[[-0.87  0.33  1.64 -1.66 -1.02  1.95 -0.76]
 [-1.85 -0.61 -0.44  0.00 -0.57 -0.58 -1.37]] --> -1.02

[[ 0.064 -0.165 -0.038 -0.111 -0.022  0.078 -0.008]
 [-0.028 -0.155  0.046 -0.055 -0.103  0.068 -0.023]
 [ 0.026 -0.232  0.110  0.019 -0.127  0.131 -0.033]] --> -0.103

[[  25.70  -88.96  -72.90  -88.96]
 [ -29.63  -92.14 -113.92  -92.14]
 [ 142.86  -84.33  -59.40  -84.33]] --> -92.14

[[ 0.00  0.07 -0.06  0.17 -0.17]
 [-0.02 -0.05  0.01 -0.05  0.05]] --> -0.06

[[ 0.134 -0.114  0.087 -0.177  0.083]
 [-0.133  0.154  0.223  0.073 -0.180]
 [-0.052  0.118 -0.085  0.129 -0.045]] --> 0.223

[[-164.209  101.718  -31.252   83.688   91.781 -172.092  230.949]
 [-205.636  214.393  -15.211  103.933  187.731 -168.539  171.014]] --> 91.781
---
[[ -7 -19  -7 -20]
 [ 11 -31  32  -4]
 [ 22   9  20  -6]] out 32, 22

[ 40 -12  10  28  15 -33] out 40, 28

[ 27  24 -18  37 -14] out 37, 27

[[ 36 -34 -17 -18  28 -27]
 [  6 -30  23  15 -29 -23]] out 36, 28

[-16 -41  40 -16  16] out 40, 16

[ 0 15 18  8 20 26 33] out 33, 26

[ 39 -33 -26  -3] out 39, -3
---
[-39 -30  18 -22 -21 -33 -11] result: -33
[ 0  1 20 34  3 -1] result: 3
[35  6  1 14] result: 1
[  5 -26 -19 -34] result: -19
[  5 -39 -37  41] result: -37
[-17 -34 -14  -7 -29] result: -7
[ 34  -6  30  -3 -11 -10] result: -11
[  0 -32   3 -28 -10  13] result: -10
[ 37 -33  -4   4 -15  -7] result: -15
---
[[  5  -2 -15  30]
 [  2  10   2 -22]
 [ -7  -1  11 -24]] → 10

[[-32  13 -23 -17  17 -12  24]
 [-36  19 -26 -20  22 -13  25]] → 17

[[-20  21 -31   2  16]
 [-19 -22  15   6  12]
 [-23  25  -7 -31   6]] → 15

[[ 31 -20  29 -32 -27]
 [ 26  20 -11 -28  22]] → 29

[[ 26  41 -10  29 -11  35 -16]
 [ 34 -21 -34 -16  -5 -11 -10]
 [  6  25  18  22  14  17  17]] → -5

[[ 11   9  21 -12]
 [-23  23 -24 -31]
 [ 19  19  14 -24]] → 23
---
array([[ 42,  18,  28,  18],
       [-24,  -6, -14,   9]]) → 18

array([[  1,   1,  -3,   6],
       [-38,  12,  -8,  21],
       [-10,  -8, -12,  -1]]) → 6

array([-19,   0, -38,  38]) → 38

array([ 14, -22, -12,  36]) → 36

array([-16, -28,   0, -40]) → -40

array([[32,  0,  3,  1],
       [-9, -2,  8,  6]]) → 1

array([[ -9, -31,  -3,   9],
       [ 37,   1,  -5,  10]]) → 9
---
[[ -76.75 -116.69  -68.81 -195.13 -137.82]
 [-114.58  -47.83  -43.00  184.79  -11.71]] | -11.71

[-125.10   95.83   93.21   22.21  110.57] | 110.57

[-104.74  126.84   86.33  112.13] | 112.13

[  47.251   34.890  109.719  116.665  145.163 -101.042] | -101.042

[-0.161 -0.106  0.149  0.026] | 0.026

[ 0.59 -1.17 -0.46  1.02] | 1.02
---
[0 7 1 1 1] -> 7, 0

[6 7 6 2] -> 7, 2

[6566 5525 2814 5747 8340 5090 4606] -> 8340, 2814

[[156 148 212 175]
 [119   9  42 117]
 [149 126 181 164]] -> 212, 9

[4 2 6 8] -> 8, 2

[[-412  -81  178 -572 -110]
 [ 249 -158  514 -654  845]] -> 845, -654
---
 43   48   20  -40   34 => 48, -40

14  37  31   3  21  14  76 => 76, 3

61  37  48  53  36  74
42  29  80  81   1  64
=> 81, 1

-27  -13   25  -21  -19 => 25, -27

70  44  50  52  19  53
79  39  53  56  37  49
=> 79, 19

27  16  67  67  11
 8  51  73  39  75
38  68  59  88  13
=> 88, 8

4  5  8  2  5  6 => 8, 2

9413  8617  8733  7093  2989  8270  9582
4496  8032  5817  4257  7083  7269  4684
9576  8227  9148  7031  2560  7723  9089
=> 9582, 2560

 89  197   67   58   88  193   79
121   97   81  150  191   91   92
168  156  130   81  136  124   81
=> 197, 58

 98  178  122  185
 23  124  145  148
117  157  179  221
=> 221, 23
---
[[-18   9  37   3]
 [ -4  -8  10   7]] >> -18, 7

[[-12  20  22  -2  -4   2]
 [ -9  11  32 -13  -1  19]
 [  6 -14 -20   6   2  -1]] >> -12, -1

[[-28  16  -1  -8   5 -23  -9]
 [-31  -7  38 -39  28 -16 -16]] >> -28, -16

[[ 25  18  11  22  15]
 [-29  41  25 -12  22]] >> 25, 22

[ 39  18 -15 -35  -1] >> 39, -1

[ 22  24 -40  19 -37  35 -14] >> 22, -14
---
480,671,83,316,410,511,995
423,665,47,220,371,279,884
⇒ 995, 47

-18,-25,-16,37,-35,-6 ⇒ 37, -35

158,234,173,209,94,5,106 ⇒ 234, 5

23,29,7,75,86,3,89 ⇒ 89, 3

4716,6498,5920,9197
7057,8915,3172,4784
⇒ 9197, 3172

4,3,3,4,3
3,0,5,7,5
3,2,4,6,4
⇒ 7, 0

3692,7961,3914,2182 ⇒ 7961, 2182

755,977,673,768,572
673,339,880,801,655
186,558,718,722,770
⇒ 977, 186
---
[[-0.3  0.3 -1.1  0.4 -0.8 -0.1  2.1]
 [ 0.0 -1.2 -1.2 -1.5  0.1 -1.3 -0.4]]
-1.3

[ 13.261  15.257   6.084 -10.252  13.705  17.581]
6.084

[ 0.175  0.169 -0.037  0.076 -0.147]
-0.037

[-0.94 -0.70  1.63  0.71 -1.83]
-0.94

[ 0.521  1.898  0.624  0.277  1.995 -1.077  1.218]
0.277

[  90.047   83.687  141.270  -62.655 -132.996 -183.346]
-132.996

[-12.33   9.66  -0.82  -1.54   6.34]
-1.54

[[-0.2 -0.3 -0.4  1.5  0.5  1.3  0.5]
 [ 0.6  0.5 -1.2  1.3  0.0  1.9  1.5]]
-0.4

[ 123.448  -84.507 -180.111   14.173  -65.995]
-84.507

[-9.9  3.5 -2.8 10.8 11.1]
-2.8
---
((-707, 576, -273, -454, 944, 679, -431), (-483, 576, -163, -454, 944, 770, -431), (-444, 576, -165, -454, 944, 769, -431)) Answer: -454
((476, -279, 625, 209, 417), (166, 713, -61, 155, -619), (-208, 680, -259, 91, -142)) Answer: -61
(7589, 4749, 7385, 2641, 9634) Answer: 7385
(-593, 831, 35, -168, -293) Answer: 35
((297, -527, -417, 283, -681, -773, 697), (-988, -219, -356, -667, -184, -132, -586), (127, -308, -292, 18, 46, -181, -679)) Answer: -667
(3, 1, 1, 7, 6) Answer: 1
---
(-26, 24, -28, 23, -31, -5, -21)	23
((6, 30, -26, -14, 12, 7), (15, 37, -29, -21, 14, 14))	30
(22, -42, 17, -2)	17
(-12, -19, 37, 13, -17, 32, -8)	32
(-13, -29, 33, -1)	-1
((-14, 2, 10, -12, 13, 0), (14, 13, -8, -27, -8, 18), (1, 28, 10, -35, 11, 24))	24
(13, -15, 33, -3, 10, 5)	13
(22, 8, 7, 30, 6, 17)	22
(40, 27, -18, 14, -2)	27
(-11, -38, 15, 8, -8, -3)	8
---
[ 41  13  -4 -18  -9  36 -37]	41, -37

[  7  -2  -5  31 -12  -2  11]	31, -12

[ -4 -17 -12 -25 -42   2 -12]	2, -42

[[-35 -23 -30 -10]
 [-31   6  -1   2]
 [-36 -34 -38 -20]]	6, -38

[-41   8 -15  -3  -2  -4]	8, -41

[ 15 -18  10 -32   5]	15, -32

[-18 -41   8  19   6]	19, -41

[ 2 -3  8 36  3]	36, -3

[ -2  31 -10  -1]	31, -10

[[-17   4  20  39]
 [-24   6   4  40]]	40, -24
---
[[  3   4   6  10  16  -5 -12]
 [ 36 -35  23  18 -36  15   1]] => 16

[ -6  13   1  18  -1  33 -17] => -1

[ 41 -14 -24   7 -41  12 -27] => -41

[-14  11  27 -35 -12  -2  18] => -12

[19 38 -2 -6 23 37  8] => 23

[[ 20   4 -33   2   4  -9  -8]
 [  8   2  -2  -7   1   7  37]] => 4
